Here are the same points, seen from different sides; a view may also be mirrored.
A view may leave some points out. In some views, one point has been moved. Which views, in the order they come, and which point in each? Write - if no view has one.
Scene 1:
A:
  Mot [ 2.40  0.81  1.09  3.08 -2.17  2.35 -3.10 -1.93  0.47 -0.59  2.45 -2.23
  1.68 -2.92  0.39 -3.30]
  vapi [ 3.35 -0.17  0.91  2.86 -2.02  4.06 -3.05 -1.49  1.12 -1.25  2.22 -3.28
  1.34 -2.52  0.74 -3.18]
  Vum [ 3.53 -0.36  1.06  2.44 -1.51  4.78 -2.98 -1.06  1.31 -1.32  2.16 -3.38
  1.22 -2.03  0.70 -3.39]
  guf [ 2.78  1.24  0.90  3.13 -1.32  1.37 -3.11 -2.21 -0.54 -1.28  2.18 -1.67
  1.45 -3.61  0.36 -3.31]
  tono [ 2.97 -0.19  1.03  2.78 -2.12  4.55 -3.01 -1.18  1.36 -1.25  2.48 -3.43
  1.40 -2.23  0.70 -3.17]
  fazu [ 3.40 -0.07  0.90  2.60 -1.96  3.98 -3.33 -1.54  1.12 -0.80  2.18 -3.13
  1.22 -2.30  0.62 -3.47]
  Gepu [ 3.23 -0.07  0.92  2.83 -2.25  3.68 -3.19 -1.64  1.09 -0.83  2.28 -3.10
  1.39 -2.43  0.64 -3.31]
  Dis [ 1.95  1.03  1.25  3.74 -2.47  1.54 -2.54 -2.10 -0.10 -1.13  2.70 -1.94
  2.16 -3.54  0.63 -2.69]
  kani [ 2.32  1.01  1.59  3.28 -1.80  1.79 -2.34 -1.97 -0.09 -0.82  2.41 -1.63
  2.18 -3.05  0.45 -2.98]
  pulot [ 1.84  1.08  1.39  3.17 -1.56  2.55 -2.57 -1.46  0.07 -1.46  2.65 -1.97
  1.78 -3.05  0.36 -3.12]
B:
  Gepu [ 5.08 -2.07 -2.18 -0.59 -0.72 -0.76  1.45  2.94  0.52 -2.42  3.07  1.24
 -3.82 -0.27 -0.66 -1.70]
  Vum [ 5.40 -2.02 -1.84 -0.97 -0.15 -0.29  1.52  3.61  0.88 -3.13  2.81  1.55
 -3.27 -1.10 -0.78 -1.57]
  kani [ 3.93 -1.23 -2.78  1.50 -1.73 -1.78  1.50  2.34  0.92 -1.75  3.42  0.82
 -3.43  0.27 -1.10 -2.75]
  Dus [ 4.86 -1.66 -1.89 -0.28 -0.58 -1.17  1.43  3.51  0.33 -2.70  2.58  1.09
 -3.52 -0.84 -1.29 -1.62]
  Mot [ 4.64 -1.65 -2.76  0.62 -1.42 -1.38  1.40  2.27  0.84 -1.92  3.45  1.05
 -3.80  0.29 -0.58 -2.32]
  pulot [ 4.32 -1.42 -2.59  1.39 -1.27 -1.00  1.80  2.11  1.22 -2.15  3.52  1.24
 -2.93  0.05 -0.90 -2.87]
  tono [ 5.08 -2.25 -1.89 -0.91 -0.40 -0.03  1.49  3.18  0.80 -2.74  3.30  1.45
 -3.26 -0.51 -0.74 -1.74]
  Dis [ 3.75 -1.73 -2.55  1.61 -1.68 -1.44  1.67  1.64  0.39 -1.47  3.69  0.86
 -3.51  0.89 -1.08 -2.87]
  boto [ 5.40 -1.95 -2.15 -0.36 -0.43 -0.56  1.66  2.79  0.79 -2.71  2.97  1.54
 -3.45 -0.51 -0.56 -1.80]
  guf [ 4.84 -0.99 -2.92  2.11 -1.35 -2.22  1.88  1.66  0.47 -1.85  2.79  1.32
 -3.68  0.21 -0.81 -2.62]
C:
  Dis [ 3.74  2.28 -0.19 -0.23  1.40 -2.79  1.45  1.57  1.07 -0.34  2.53  1.45
 -3.05 -1.67 -0.20 -2.88]
  guf [ 4.02  1.86 -0.50 -1.12  1.64 -2.83  0.50  2.55  1.60 -0.22  1.96  0.91
 -2.33 -1.50 -0.29 -2.89]
  kani [ 3.32  1.99  0.09 -0.53  1.44 -2.79  0.70  1.93  1.67 -0.60  2.76  1.69
 -2.90 -1.85 -0.19 -2.93]
  pulot [ 3.56  1.78 -0.14  0.27  1.36 -2.50  0.48  2.07  1.72 -0.75  2.05  1.76
 -2.93 -1.95 -0.71 -3.41]
  vapi [ 1.77  1.29 -1.63  1.25  0.78 -2.75 -0.71  2.26  1.52  0.39  1.97  1.66
 -3.15 -1.43 -0.77 -3.61]
  tono [ 1.60  1.30 -1.54  1.79  0.64 -2.51 -0.83  2.13  1.59  0.31  2.01  2.02
 -3.39 -1.63 -0.82 -3.94]
  Mot [ 2.98  1.91 -0.79 -0.09  1.15 -2.48  0.24  2.10  1.51  0.02  2.47  1.46
 -3.10 -1.73  0.20 -3.45]
  Gepu [ 1.83  1.41 -1.57  0.95  0.81 -2.61 -0.60  2.22  1.47  0.52  2.22  1.59
 -3.25 -1.49 -0.34 -3.61]
  fazu [ 1.77  1.27 -1.66  1.02  0.75 -2.54 -1.03  2.43  1.72  0.49  2.06  1.59
 -3.11 -1.45 -0.39 -3.80]
D:
  Gepu [ 1.44 -1.71 -0.37  0.92  1.11  3.80 -1.42 -0.55  0.82  1.17 -1.18  2.41
 -0.64  1.29 -0.44  0.49]
  tono [ 1.73 -2.25 -0.30  1.14  1.06  3.86 -1.33 -0.46  1.46  1.31 -0.97  1.88
 -0.88  1.26 -0.42  1.07]
  Mot [ 1.64 -0.66 -0.43  1.02  0.39  3.43 -1.54 -0.66 -0.82  0.88 -1.13  2.44
 -0.88  0.87 -0.22  0.07]
  fazu [ 1.16 -2.17 -0.22  0.88  1.15  3.90 -1.47 -0.62  0.91  1.18 -1.08  2.46
 -0.72  1.44 -0.38  0.47]
  pulot [ 1.89 -0.61 -0.09  1.77 -0.32  3.45 -1.74 -0.61 -0.88  1.11 -0.65  2.06
 -1.62  0.65 -0.01  0.51]
  boto [ 1.49 -2.12 -0.08  0.91  0.73  3.90 -1.50 -0.64  0.90  1.32 -1.04  2.36
 -1.12  1.51 -0.26  0.56]
  kani [ 1.39  0.18 -0.33  1.84  0.06  3.28 -1.78 -0.62 -1.35  1.04 -0.78  2.47
 -1.17  0.49 -0.30  0.18]
  Vum [ 1.05 -2.74 -0.01  1.38  1.25  4.13 -1.45 -0.55  1.66  1.42 -0.72  2.14
 -1.03  1.43 -0.42  0.99]
  Dis [ 2.34  0.76 -0.55  1.59 -0.15  3.17 -1.74 -0.61 -1.20  1.19 -1.23  2.48
 -1.11  0.63 -0.24  0.11]
  vapi [ 1.54 -1.84 -0.21  1.14  1.05  3.90 -1.47 -0.56  1.23  1.47 -1.15  2.32
 -0.87  1.42 -0.40  0.68]
  guf [ 1.31  0.00  0.15  1.44 -0.40  3.59 -2.12 -0.92 -1.55  1.35 -1.13  3.23
 -1.68  1.29  0.05 -0.54]
E:
  guf [-2.83  1.33  2.60  2.58 -0.27  0.76  2.92 -1.02  1.41 -0.79 -1.99  0.58
  2.33  1.57  0.67 -3.23]
  Vum [-0.92  0.15  0.88  1.54 -0.99  0.28  1.57 -0.04  1.46 -1.21 -2.19 -0.36
 -0.14  1.61  2.64 -1.72]
  fazu [-1.11  0.17  1.44  1.69 -1.08  0.51  1.85 -0.12  1.75 -1.11 -1.96  0.21
  0.54  1.28  2.21 -1.86]
  Dis [-2.02  1.89  2.77  2.16 -0.66  1.28  1.75 -1.21  1.55 -1.63 -1.39  0.75
  2.43  1.33  0.81 -3.80]
  tono [-0.57  0.43  1.30  1.51 -1.03  0.42  1.32 -0.23  1.70 -1.56 -1.80 -0.19
  0.10  1.31  2.47 -2.09]
  kani [-2.25  1.84  2.54  2.18 -1.07  1.21  1.94 -0.80  1.33 -1.57 -1.95  0.43
  2.38  1.87  0.63 -3.18]
  pulot [-1.75  1.74  2.39  2.17 -0.65  0.50  2.06 -1.02  1.33 -1.93 -2.01 -0.20
  1.72  1.75  0.83 -3.19]
  Dus [-1.81  0.47  1.09  1.65 -0.94  1.03  1.40 -0.15  1.22 -0.73 -2.28  0.13
  0.54  1.73  2.27 -2.09]
  Mot [-1.66  1.14  2.41  2.06 -1.11  0.83  2.14 -0.56  1.82 -1.50 -1.70  0.62
  1.90  1.35  1.18 -2.69]
F:
  pulot [-0.96  0.30 -3.62 -1.18  2.49 -2.96  0.34 -2.53  5.99  0.20  4.06  4.12
  1.18 -5.11 -1.58  1.10]
  Dus [-0.85  1.65 -2.70 -1.46  2.27 -2.41 -0.21 -3.09  5.32 -0.39  4.07  3.39
  1.07 -3.15 -2.59  2.16]
  kani [-0.36  0.27 -3.62 -1.13  2.01 -2.84  0.70 -2.14  5.85 -0.30  3.63  4.58
  0.67 -5.33 -1.64  1.72]
  Mot [-0.49  0.69 -2.93 -1.45  2.70 -2.97  0.10 -2.08  6.12 -0.18  3.90  4.71
  1.20 -4.79 -2.11  1.87]
  Gepu [-0.68  1.25 -2.60 -1.60  2.98 -2.90 -0.45 -2.07  6.32 -0.05  4.29  4.55
  1.49 -4.09 -2.58  1.88]
  guf [-0.84 -0.43 -3.37 -0.96  2.86 -2.66  0.17 -2.78  5.43  0.08  3.16  4.86
  0.77 -5.40 -1.33  2.38]
  vapi [-1.13  1.68 -2.61 -1.57  2.80 -2.62 -0.70 -2.72  5.86  0.05  4.46  3.67
  1.54 -3.15 -2.69  1.82]
  fazu [-0.91  1.66 -2.25 -1.78  3.11 -2.81 -0.50 -2.79  5.84 -0.27  4.27  3.75
  1.57 -3.29 -2.68  1.94]
  Vum [-1.24  2.08 -2.35 -1.73  2.94 -2.74 -0.52 -3.23  5.66 -0.13  4.59  2.97
  1.74 -2.64 -2.77  1.52]
Moved in: F
  out of place in F: Gepu
Scene 2:
A:
  Robud [-0.19 -0.11  3.22  0.14  1.96 -1.67 -0.20  4.00  0.79  0.45 -0.56 -1.05]
  dabo [-0.15  0.76  2.34  0.04  2.01 -1.15  0.16  4.42  0.55  0.43 -0.75 -0.71]
  Bop [ 0.31  0.15  1.44  0.18  1.40 -1.17 -1.17  4.39  1.71  0.30 -0.02 -1.78]
  sop [-0.68  0.01  2.81  0.23  1.65 -1.66 -0.88  3.41  1.34  0.36 -0.82 -0.51]
  boba [ 0.33 -0.23  2.22 -0.10  1.93 -1.77 -0.46  4.03  0.99  0.56 -0.33 -1.30]
  zami [ 0.41 -0.53  2.01  0.08  1.75 -2.04 -1.01  3.86  0.85  0.14 -0.66 -1.29]
  pok [-0.14 -0.04  2.42 -0.24  2.05 -1.88 -0.28  3.57  1.03  0.84 -0.82 -0.31]
  Mok [ 0.51 -1.40  2.45 -0.02  1.93 -2.83 -1.39  3.38  0.96  0.39 -0.71 -1.40]
  tal [ 1.31 -0.70  0.93 -0.66  2.36 -2.21 -0.51  4.47  1.38  1.66  0.46 -2.24]
B:
  boba [-0.14  0.18  0.99  0.35 -0.58  2.54  0.82 -0.62 -0.16  0.39  0.74  0.67]
  Bop [ 0.26 -0.22  1.12  1.13 -0.29  2.17  0.47 -0.17  0.13  0.39 -0.38  0.14]
  rudon [-0.84  0.43  0.98  0.13 -0.66  3.26  0.68 -0.06 -1.12 -0.01  1.26  0.29]
  Robud [-0.33  0.38  1.35 -0.04 -1.22  3.36  0.62 -0.68 -0.69  0.33  0.84  0.68]
  pok [-0.25  0.83  1.16  0.21 -0.79  2.92  1.55 -0.36 -0.51  0.21  1.23  0.49]
  sop [-0.20  0.56  1.75 -0.02 -0.96  3.05  1.13  0.07 -0.79  0.33  0.79 -0.27]
  dabo [-0.24  0.78  0.98  0.77 -0.92  3.36  0.94 -0.47 -0.76 -0.51  0.42  1.02]
  dibi [-0.46 -0.16  0.78  0.66 -0.25  2.46  0.33 -0.06 -0.47  0.34  0.55  0.16]
  Mok [-0.49 -0.51  1.48 -0.73  0.05  1.88  0.64 -0.65 -0.16  0.92  1.56  0.13]
  Fek [ 0.01 -0.23  1.34 -0.35 -0.08  1.75  0.87 -1.69  0.34  0.25  1.19  1.61]
  puv [-0.04 -0.16  0.17  0.76  0.18  1.25  1.39 -0.19  0.63  1.43  1.26 -0.08]
C:
  dabo [ 1.12  2.29 -0.42 -6.20  2.76 -2.65 -1.31 -2.03  0.19  1.14  1.58 -0.29]
  Bop [ 0.17  1.21 -0.48 -6.50  2.68 -2.09 -0.16 -1.70  1.12  1.48  1.28  0.85]
  Fek [ 0.25  1.49 -1.05 -4.35  1.99 -1.98 -0.78 -2.48  0.28  2.59  0.87  0.06]
  Robud [ 0.81  2.33 -0.42 -5.26  2.24 -2.60 -0.88 -2.22  0.59  0.90  2.21 -0.15]
  pok [ 0.99  2.03 -0.25 -5.18  2.31 -3.30 -0.92 -1.89 -0.19  1.15  1.69  0.39]
  sop [ 1.14  2.03 -0.49 -5.39  2.09 -3.09 -0.38 -1.48  0.34  0.46  2.12  0.65]
  rudon [ 1.27  2.15 -0.21 -5.04  2.81 -3.13 -0.98 -2.20  0.59  0.33  1.64  0.11]
  puv [-0.60  0.75  0.37 -5.05  2.70 -3.32 -0.06 -2.30  0.44  2.12  0.83  1.67]
  boba [ 0.44  1.76 -0.39 -5.36  2.40 -2.56 -0.62 -2.14  0.54  1.48  1.51  0.37]
  dibi [ 0.52  1.50 -0.19 -5.53  3.04 -2.58 -0.50 -2.17  1.13  0.87  1.16  0.57]
D:
  zami [ 4.80  1.92  1.12 -2.55  0.41  2.93 -4.28  0.29  3.18  2.24  0.58 -3.61]
  pok [ 5.03  2.56  1.42 -2.58 -0.35  3.80 -4.41 -0.61  3.03  2.76  0.38 -3.58]
  Fek [ 4.22  1.86  1.09 -1.80  0.49  3.30 -4.37  0.97  3.60  2.52  0.14 -2.42]
  Robud [ 5.14  1.61  2.00 -2.61 -0.43  3.10 -4.46 -0.62  3.09  3.06  0.18 -3.39]
  sop [ 4.76  2.21  1.58 -2.88 -0.29  3.07 -4.21 -1.04  2.81  2.83  0.67 -4.35]
  puv [ 5.60  3.33 -0.25 -2.14  0.99  2.84 -3.27  0.29  3.70  2.68  0.18 -3.46]
  boba [ 5.16  2.08  1.39 -2.60  0.42  3.10 -4.29 -0.13  3.27  2.90  0.21 -3.32]
  dibi [ 5.93  1.91  1.20 -3.04  0.56  2.77 -4.22 -0.01  3.27  2.44  0.36 -3.88]
  rudon [ 5.72  1.87  1.61 -2.88 -0.81  3.41 -4.39 -0.45  2.85  2.44  0.51 -3.91]
  dabo [ 5.49  1.99  2.31 -3.11  0.33  3.98 -5.03 -0.51  2.98  3.01  0.23 -3.42]
  tal [ 5.89  2.75  0.30 -2.14  1.53  2.87 -3.66  0.77  3.96  3.12 -0.34 -2.45]
E:
  sop [-1.38 -2.11 -0.69  2.83  0.91  3.64 -1.86 -0.44  0.70 -0.39  0.37  2.32]
  Robud [-1.44 -2.04 -0.80  2.33  0.89  4.33 -1.19 -0.26  0.59 -1.01  0.52  2.99]
  Mok [-0.44 -1.58 -0.13  2.25  0.50  4.05 -0.88  0.51 -0.62 -0.29  0.65  1.58]
  dabo [-1.92 -1.91 -0.70  2.30  1.56  3.91 -1.88 -0.35  0.38 -0.60  0.63  3.91]
  dibi [-1.25 -1.37 -0.03  1.72  0.95  3.31 -1.77 -0.37 -0.36 -0.71  0.77  2.69]
  rudon [-1.19 -2.20 -0.14  2.38  1.55  4.28 -1.74 -0.74  0.36 -0.71  0.80  2.62]
  Fek [-0.96 -1.33 -0.58  2.21  0.68  4.37 -0.47  1.49 -0.88 -0.15  0.57  3.25]
  pok [-1.14 -2.04 -0.60  2.53  1.68  4.06 -1.75  0.17  0.49 -0.27  0.18  2.71]
  zami [-1.19 -1.51 -0.29  2.27  0.66  3.70 -1.34  0.29 -0.48 -0.16  0.79  2.62]
Moved in: -
